In the rows, zero is written as 128.
Each path below is one point turned by a fixed rotation once a step. After each direction that follows a path, write how fast that rotation turns it, in degrees each step (0 if it stays still).
Each turn is a multiple of 5 degrees from 10 to 175, or 0.
Each row of a path follows its step; steps can be skipped.
Path 1:
step 2: [126 120 128 126 126 123 118 128 127 131 130 116 134 119 127 120 121 133
 125 135 126 109 123 137 131 130 123 115 127 128 131 138 132 119 131 129
 122 127 135 124 134 129 132 129 132 130 131 121 143 134 121 129 132 134
 131 137 123 133 130 126 135 131 125 121 126 125 113 140 132 132 128 116
 133 130 125 124 122]
step 6: [133 128 130 132 134 128 129 123 117 137 132 114 135 125 127 133 126 128
 132 131 142 119 127 116 127 134 127 114 138 126 127 126 135 125 129 135
 133 144 121 134 127 128 126 122 121 131 127 115 130 122 124 125 125 141
 129 140 125 118 129 125 124 134 123 128 123 126 133 125 133 131 125 118
 132 129 133 136 117]
step 8: [124 123 130 128 130 125 124 131 124 124 135 118 126 124 124 116 135 135
 123 127 132 119 128 130 129 135 138 124 127 131 126 121 132 127 128 137
 124 130 127 124 132 131 127 132 116 127 135 115 139 123 134 127 124 133
 129 139 124 122 120 140 123 117 127 138 128 140 127 128 120 137 120 123
 121 142 131 121 119]
step 10: [116 123 139 137 128 125 129 136 130 132 143 120 132 122 134 126 122 121
 128 127 132 134 131 134 125 139 128 118 132 131 135 139 130 113 125 133
 127 130 130 133 128 135 124 121 130 130 135 125 135 129 118 140 118 137
 135 129 135 123 119 135 129 132 128 126 129 128 129 125 129 135 132 125
 121 138 123 116 121]
step 14: [122 134 135 130 129 134 127 126 131 130 127 129 122 122 129 119 137 141
 140 135 130 121 131 126 134 124 128 120 125 128 125 141 137 125 134 127
 138 130 124 123 126 130 136 125 123 123 131 120 136 125 133 139 120 145
 131 128 118 120 132 137 129 130 131 135 123 125 126 130 138 132 134 111
 128 127 123 130 118]
step 17: [131 134 137 136 122 134 136 123 123 126 141 132 126 123 124 126 126 128
 140 140 132 123 120 122 131 136 118 124 123 131 128 143 134 120 128 128
 133 131 134 125 126 132 127 127 123 133 139 114 133 128 117 130 127 125
 132 136 137 133 115 125 134 118 128 125 131 131 127 118 122 123 121 129
 129 134 123 135 127]
step 21: [122 129 130 128 128 143 126 125 126 124 132 118 124 119 122 123 139 129
 124 131 137 111 132 121 138 131 130 120 118 124 132 127 124 124 133 131
 133 130 141 130 135 133 122 133 126 135 128 124 131 133 129 124 112 137
 125 124 121 125 124 127 138 122 131 122 138 138 126 130 128 140 129 126
 127 133 123 126 119]
Speeds:
[129 128 128 129 129 125 124 130 130 128 126 128 128 129 128 130 130 129
 127 128 128 131 130 128 129 130 128 128 129 128 128 130 128 127 128 128
 126 128 126 129 125 129 127 127 126 127 129 128 128 129 130 129 129 127
 129 128 129 132 126 128 128 127 128 126 127 127 125 127 126 130 128 133
 128 131 128 128 125]	145
[127 128 129 130 128 127 132 129 128 130 129 129 129 129 128 129 130 129
 125 130 129 128 127 126 128 129 130 128 129 128 129 131 129 127 126 128
 127 128 126 131 126 127 130 132 128 128 127 129 128 127 127 127 129 129
 127 131 128 127 131 126 130 127 130 129 128 127 127 127 126 127 127 128
 128 127 129 129 129]	60
[127 129 127 129 129 133 126 129 131 130 129 129 127 126 130 125 128 127
 127 127 126 128 128 129 126 131 129 127 128 127 128 128 129 127 126 127
 128 126 129 129 127 129 128 129 129 128 128 128 127 131 127 128 129 129
 125 126 126 127 126 129 129 126 129 128 126 128 128 129 127 128 128 129
 125 126 128 129 126]	60
Path 2:
step 7: [137 129 126 127 130 133 130 133 129 131 123 126 123 124 132 122 124 125
 119 128 126 132 128 131 121 132 127 137 134 128 129 141 131 128 124 116
 126 119 129 129 121 125 126 123 114 125 127 133 121 126 115 126 137 117
 133 132 114 134 124 118 130 130 140 123 127 113 117 122 126 128 133 132
 129 136 118 130 134]
step 9: [129 129 129 116 126 123 129 123 124 133 139 114 124 119 132 127 127 129
 129 119 119 127 139 120 128 124 129 121 119 123 128 144 126 129 122 119
 129 125 120 126 133 120 125 125 120 113 130 136 125 129 140 128 133 126
 128 129 126 129 123 126 114 131 132 125 133 128 135 132 119 124 129 131
 126 116 118 124 131]
step 10: [135 125 136 119 118 131 128 136 140 132 140 121 128 132 138 119 124 123
 125 128 125 126 134 132 122 122 131 135 125 119 131 142 134 137 132 131
 120 130 121 127 137 128 128 139 118 126 130 132 120 126 133 136 129 113
 115 125 127 127 131 131 125 126 130 127 133 131 138 128 130 127 135 126
 137 121 125 123 127]
step 13: [135 131 132 126 134 127 135 129 129 144 123 128 118 124 136 135 128 115
 135 128 129 129 136 127 122 134 121 131 122 127 129 124 127 123 131 126
 124 126 128 125 138 120 121 125 114 132 129 133 141 133 137 126 129 133
 129 133 132 122 124 130 120 133 134 129 139 122 136 122 113 125 133 137
 136 129 135 118 127]
step 15: [136 123 129 126 127 136 127 126 120 135 137 130 121 129 132 136 127 125
 126 111 130 134 120 126 119 129 142 138 139 128 122 135 135 128 116 138
 123 134 123 134 129 123 124 143 120 117 128 126 129 128 125 131 125 128
 133 131 134 123 127 121 133 131 132 123 127 128 132 119 128 131 131 136
 138 131 125 124 121]
step 20: [134 126 127 122 133 132 136 133 118 126 133 134 123 132 127 130 130 121
 128 123 129 142 131 114 127 130 135 129 134 132 141 136 130 130 133 124
 130 122 128 130 119 130 123 128 122 125 123 124 129 124 137 134 134 125
 128 129 119 113 124 119 131 137 134 142 126 128 119 122 130 141 131 134
 135 124 120 136 136]
step 22: [139 128 133 123 122 122 130 123 111 132 139 123 115 125 128 124 127 129
 137 122 129 126 133 127 122 130 117 128 117 120 135 127 122 136 133 125
 129 131 126 124 144 129 120 123 123 136 121 131 122 130 121 126 132 120
 126 122 137 120 121 135 128 127 136 130 134 131 128 126 135 128 136 134
 137 127 117 124 128]
Speeds:
[130 126 129 128 132 126 129 129 128 130 128 129 129 128 129 128 126 128
 127 128 129 126 130 128 127 128 130 128 131 129 129 129 130 126 130 129
 129 129 129 127 129 127 128 130 130 128 127 129 129 127 130 128 126 127
 128 129 126 127 129 132 128 129 128 129 126 129 129 125 130 129 129 129
 131 128 131 128 127]	145
